128 stands for zero in the data rows.
Here are some points, one per row:
[189 135 142 116 117 102 122 138 122 140 111 129 113 142 140  95 112  88 125 110 129 141 161 163  56 119 123  92 126 138 125 147 122 136 101 104 168 107 130 104 153 140 148  82 143 142 127 155 182 117 143 129 105  94 119 158 124  68 104]
[137  99 127 127 137 149 116 140 121 117 120 139 129 187 104 112 148 140 132 141 118 128 130 136 177 127 131  81 117 171 132  99 177 110 135 126 146 141 120  76 150 143 150 129 133 124 140  70 133  86 135 154 110 106 171 103 105 147 118]
[ 93 119 125 141 171 113 204 128 118  97 146 118 123 116 141 168 169 125 138 150 151 139 138  89 110 121 134  89 132 114 126 115 129 132 138  67 179 165  99 133 126 142 119 137 104 137 109 178 145 109 173 110 142 109 147 124  87 144 120]
[138 113 186 103 134 156 120 102 125 107 137 107 120 127 136 155 127 138 150 138 159 120 118 139 118 134 149 144  99 150 129  63 123 112 119 125 126 106 128 234 142 118 121 129 102 147 146 104 134 113 146 145 148 146 148 168 134  98 119]
[121 124 118 133 110 110 140 126 146 104  82 132 104 126 118  98 100 138 143 114 135 146 108 121 117 141 254  84 133 137 181 132  76 121 127 119 111 159 117 139 106 116 131 116 123  90 137 122 129 126 123 120 128 132 121 106 138 134 136]
[117 156 172  93  92 156 127 139 124 139 116 111 112 141 108 136 132 158 153 127  84 102  94  97 102 118 118 146 174  83 142 144 107 109 117 104 125 147 157 119 145 183 116 144 107 144 111 121 155  99 112 118  87 146 128 126 125 163 109]
[121 140  88  91 117 143 105 111 119 107 145 166  81 150 101 179  90 143 125 115 157  92 149 134 126 112 125 107 124 104  98  74  98 136 107  97 101 132 111  96 128 104 147 137 157 157  89 161 118 136 113 117 120 143 155 108 138 113 160]
[142 120 148 135 116 117 105 113 163 133 146 128 144  90 134 130 136 131  80 176 161 137 120 116 103  78 119 140 125 118 167 101  94 156 151 115 126 155 141  98 144  77 113  92 153 154 185 131 125  99 101 130 112 109 159 123 163 163 123]
[ 87  76 155 102 127 134 141 154 158 132 147 118  87  98 133 102 126 142 148 112 105 135 133 145 126  69 105 148 125 155 140 107 139 157 125 113 124 172 103 112 134 139 150 134 135  82 115 170 129 168 154 183 125 150 122 147 131 119 139]
[158 165 110  84 120 106  86 109 114 118 127 154 145 115 133 121 143 186 130 107 140 184 147  86 159 114 135 152 102 109 153 144 159 176 103  91 171 125 124 128 127 110 127 136 146 103 102 133 168 139 110 131 178 129 131 151 111 135 105]
[176 139 126  95 174 110  94 151 133  95  92 122  76 101 123 119 151 152  76 114 157 118 102 111 115 132  97 127 175 154  95 123 114 123 142 128 115 123 123 128 117 128 128 183 131  98 184 147 111 136 153 119 124  97  94 128  91 118 120]
[ 57 180 133 133 122 139 102 155 118 157  97 129  91 110 131 123 147 119 173 156 123 123 134 113 103 124 119 111 109 145 107 124 142 121 179 108 144 126 127 125 110 123 111 113 186 143 153 112 160 145 122 104 172 102 106 125 136 118 162]
[120 125 108 108 149 115 146 161 129 129 126  99 146 137 156 138 100 139 139 126 109  94  88 121  90 115 134 131  95 131 119  96 137 200 120 185 148 132 165 134 163 103 151 129 137  84 125 141 140  77 103  96 148 126 122  92  96 126 148]
[161 117 100 138 116 127 175 152 103 177 130 135 121 140 111 126 142 158 146 143 172 128 113 205 127 107 128 166 125 157 123 155 107 130 144  99 138 116 133 128 109 122  88 122 153 127 118 135  96  97 124 126 152 172 122 123  92 144 132]
[148 109 133 106 127 109 147 134 159 117 162 102 148 123 147 101  76 144 130 120 112 135 128 122 137 112 139 135 142 113 123 124 150  31 120 158 134 118 131 104 121 128 140 138 174 166 149 168 135 146 135  88 194 126 145 134 122 156 124]
[120 122 161 163 194 136  79 127 108 102 116 127 115  96 114 149 141  79  99 122 111 125 144 163 108 127 169 169 124 100 134 151 129 137 130 130 122 131 105 115 148 148 158 116 149 120  79 110  98 117 127 102 147 130 143 161  99 168 140]
[140 129 150 182  91 128 133  88  99 100 151 146  90 138 178 129 120 154 125 152 110 122 100  94 118 143 128 123 170 120  93 152 124 152 143 142 130 121 114 121 118 114 145 121 187 110 117 141 118  94 162 181 158 142 142 113 142 108 105]
[116 153  67 117 112 135 130 118 142 124 112 125 146 114 156  93 101 112 120 146 146 105 147 134 155 141 140 168 151 130 134 113 157 172 123 124 117 134 160 123 130 134 136 129 123 161 131 118 138 117 237 123 107 142 104 147 143 149 162]
[130 146  99 157 110 123 124 149 121 138 134  88 131 124 131 125 137 132 129 101 145 139 130 116 128 150 112 128  97 114 135 141 134  90 144  97  62 127 107 122 255  98 114 126 119 105 116 150 133 119 144 140 149 123 122 105 140 125 123]
[ 99 126 120 134 148 151 106 105 169 100 106  99 129 143 127 145 126 135 104 134 108 204 136 164 109 109 103  94 148 124 110 143 150 134 119 136 130 110 126 146 113  89  93 122 117 117 119 139 153 138 146  98 103 190 132  69 116 131 122]
[147 165 136 120 170 123 151  95 122 172 154 161 134  84 141 121 163 109 120  97 126 108 123 156 127 111 145 129 176 125 121  92 144 125  99 133 128 169 126 131 143 138 121 119 131 128 125 102 160 151 121 143 155 136 109  43 155 109 106]
[ 97 101 131 150 126 124 154 124  99 137 101 168 101 148 128 106 105 116 119  98 138 129 117 102 146 111 122 143 177 166 134 123 139 160 104 149 138 107  99 167 173 128  78 141 136 131 127 141 128 155  97  81 121 101 168 141 160 142 141]
[113 119 165 123 110 106 122  67  96 154 167 129 130 120 126 104 122 100 103  71 128 114  94 143 153 160 109  90  66 104 119 135 108 139 137 109 151 130 143 114 128 131 112 156 129 114 180 153 149 121 134 119 117 152 117 131 125 161 172]
[135 130 103 156 159 174 172 106 147 105 114 113 130  71 138 141 107 181 163 106 148 114  88 132 114 159 124 110 126 103 123  96 128 153 117 132 134  95  98  59 133 148 105 101 121 111 150 107 137 163 111 131 109 121 134 164 126 121 123]
[ 98 135 120 121 127  47 123 157 129 158 123 103 118 110 135 135 115 121 124  90 124 174  84 118 129 124 137 155 135 112 110  74  92 142 169 110 142  85 119 106 117 150 131 123 104 143 115  92 109 134 157 132 128 142 214 100 120 103 117]
[119 146 115 137 168 104 127 114 119 162 144  96 150 157 132 158 146 131 137 160 133  96 142  96 122 140 121 108 152 150 200 127 115 117 122 111 151  89 161 142 138 136 163 117 154  97 140 135  83 195 122 141 104 158 140 122 119 122 152]
[183 140 105 110 108 150 133 152 172  92 125 183 156 102 128 154 113  85 123 113  81 115 133  97  99 127 104 127 102 160 127 127 124 131 154 105 156 137 108 133 128 163  83 134 110  98 136 127  80 124 141 116 152 154 136 119 150 121 119]
[129 117 161 125 137 146 145  95 156 167  70 137 175 118 105 138 118 119 127 132 117 121 113 120 147 116 124 124 145  98 167 135 138 126 160 128 119 134 106 109 123  84 128 181 134 129 116 139 128 102 138 126 139 120 139 137 103  28 156]
[119  98 146 160 103 112 135 123 103 138 118 138 154 128 104 128 133 137 150  95 147 157 172  95 109 135  90 116 148 127 123  77 133 145 157 147 103 122 135 119 102 128 179 107  91 143 118 133 103 123 114 108 154 134  61 126 119 144  97]
[127 159 114 133 110 133 151 121 122 128 170 140 139  86 116 103 138 180 103 108  94 126 160 135 134  99 164 125 103 136 102 133 153 122 207 134 140 124 120 175 131 122 155 133 155 128 118 147 122 131 121 110  40  98 126 137 112 109 110]
[126 162 137 149 140  86 156 118 191 122 138 132  85 150 167 107 168 110 127 113 121 100 181  96 116 111 149 147 103 137 100 139 127 125 132 137 126 100 137  97 132  86 106 165  96 147 129 119 134 119  82 166 121 154 123 150  98 143 138]
[123 149 140 141 124 127 124 138 136 130 151 131 127 133 160 131 109 105 157 167 153 153 131 163 139 121 140  98 110 128 133 123 113 175 124 123 109 130 129 103 142 148 135 243 143 121 126 127 119 149 126  94 127 117 119 130 133 114  34]
[118 156 117 121 154  98 138 137 117 121 159 160 128 140 102 153 122 142 150 139 124 199  99 130 118  84 128 108 137 107  95 144 114 107 105 162 143 153 131 121 156 116 130 137 115 123 136  95  94 125 146 146 121 120  88 183 155 108 173]
[123 111  96 127 139 147 120 125 126 184 116 126 119 117 155 169  99 128 138  99  96 113 122 135 124 103 117 116 102 117 142 161 112 124 102 121 124 121 129 150  89  83 129 137 104 139 124 122 121 135 157 170 134  40 137 113 133 172 101]
[149  96 121 133 102 129 148 166 171  98 143 117 115 138 112 145 238 137 143 107 109 131 110 152 130 166 122 132 132 102 142 133 119 160 117 134 130 106 134 133 117 107 148 147 152 148 116 127 144 139 142  99 135  99 138 119 190 117 153]
[121 120  86  98 113 122 131 101 172 121 138 137 116  93 138  89 125 107 148 144 146 170 125 141 118 165  92 114 143  98 118 147 126 144 126 129 104 152 137 177 135 179 153 129 142 127 127 126 111 117  79 155 135  97 165 117  75 120 156]
[ 90  98 106 127 113 118 131 104 114  89 148 118  86 102 122 128 118 112 109 160 128 130 107 106 151 114 119 168  92 128 165 130 143 103  91 123 141 100 138 106 118 149  97 107 125 133 113 121 114 108 111 118 112 103  70  81 122  67 114]
[153 139 127 159 151 155 123 174 121 152 196 109  75 143 113 134 100 144 117 120 177 122 162  85 125 125 124 133 111 105 155 176 135 146 152 178 138 152 105 137 102 147 134 133  89 124 147 116 169 133 142 117 139 152 154 107 123  97 143]
[118 127 141 120 129 130 128 153  84 107 132 139 171 181 194 128 161 137 108 110 135 130 127 125 103 109 144 128 105 103 138 126 146 138 136 128  46 150 150 112  96 154  63 108 136 134 143 144 122 159 121 146 123 113 143 135  98 103 145]
There is one direction along which these points spread out most. Take the direction at right angles to it along which they spread out most. Go by this last direction. Where along it does each point below lie, from 0 to 99? 50 is the average, and the first point above lies past it. One standard deviation of the points above along it is 16.
[176 139 126  95 174 110  94 151 133  95  92 122  76 101 123 119 151 152  76 114 157 118 102 111 115 132  97 127 175 154  95 123 114 123 142 128 115 123 123 128 117 128 128 183 131  98 184 147 111 136 153 119 124  97  94 128  91 118 120] 82
[121 124 118 133 110 110 140 126 146 104  82 132 104 126 118  98 100 138 143 114 135 146 108 121 117 141 254  84 133 137 181 132  76 121 127 119 111 159 117 139 106 116 131 116 123  90 137 122 129 126 123 120 128 132 121 106 138 134 136] 56
[140 129 150 182  91 128 133  88  99 100 151 146  90 138 178 129 120 154 125 152 110 122 100  94 118 143 128 123 170 120  93 152 124 152 143 142 130 121 114 121 118 114 145 121 187 110 117 141 118  94 162 181 158 142 142 113 142 108 105] 52
[147 165 136 120 170 123 151  95 122 172 154 161 134  84 141 121 163 109 120  97 126 108 123 156 127 111 145 129 176 125 121  92 144 125  99 133 128 169 126 131 143 138 121 119 131 128 125 102 160 151 121 143 155 136 109  43 155 109 106] 59
[ 90  98 106 127 113 118 131 104 114  89 148 118  86 102 122 128 118 112 109 160 128 130 107 106 151 114 119 168  92 128 165 130 143 103  91 123 141 100 138 106 118 149  97 107 125 133 113 121 114 108 111 118 112 103  70  81 122  67 114] 52
[119  98 146 160 103 112 135 123 103 138 118 138 154 128 104 128 133 137 150  95 147 157 172  95 109 135  90 116 148 127 123  77 133 145 157 147 103 122 135 119 102 128 179 107  91 143 118 133 103 123 114 108 154 134  61 126 119 144  97] 50
[118 127 141 120 129 130 128 153  84 107 132 139 171 181 194 128 161 137 108 110 135 130 127 125 103 109 144 128 105 103 138 126 146 138 136 128  46 150 150 112  96 154  63 108 136 134 143 144 122 159 121 146 123 113 143 135  98 103 145] 14
[121 140  88  91 117 143 105 111 119 107 145 166  81 150 101 179  90 143 125 115 157  92 149 134 126 112 125 107 124 104  98  74  98 136 107  97 101 132 111  96 128 104 147 137 157 157  89 161 118 136 113 117 120 143 155 108 138 113 160] 55
[ 87  76 155 102 127 134 141 154 158 132 147 118  87  98 133 102 126 142 148 112 105 135 133 145 126  69 105 148 125 155 140 107 139 157 125 113 124 172 103 112 134 139 150 134 135  82 115 170 129 168 154 183 125 150 122 147 131 119 139] 62
[135 130 103 156 159 174 172 106 147 105 114 113 130  71 138 141 107 181 163 106 148 114  88 132 114 159 124 110 126 103 123  96 128 153 117 132 134  95  98  59 133 148 105 101 121 111 150 107 137 163 111 131 109 121 134 164 126 121 123] 67
[123 149 140 141 124 127 124 138 136 130 151 131 127 133 160 131 109 105 157 167 153 153 131 163 139 121 140  98 110 128 133 123 113 175 124 123 109 130 129 103 142 148 135 243 143 121 126 127 119 149 126  94 127 117 119 130 133 114  34] 77
[138 113 186 103 134 156 120 102 125 107 137 107 120 127 136 155 127 138 150 138 159 120 118 139 118 134 149 144  99 150 129  63 123 112 119 125 126 106 128 234 142 118 121 129 102 147 146 104 134 113 146 145 148 146 148 168 134  98 119] 49
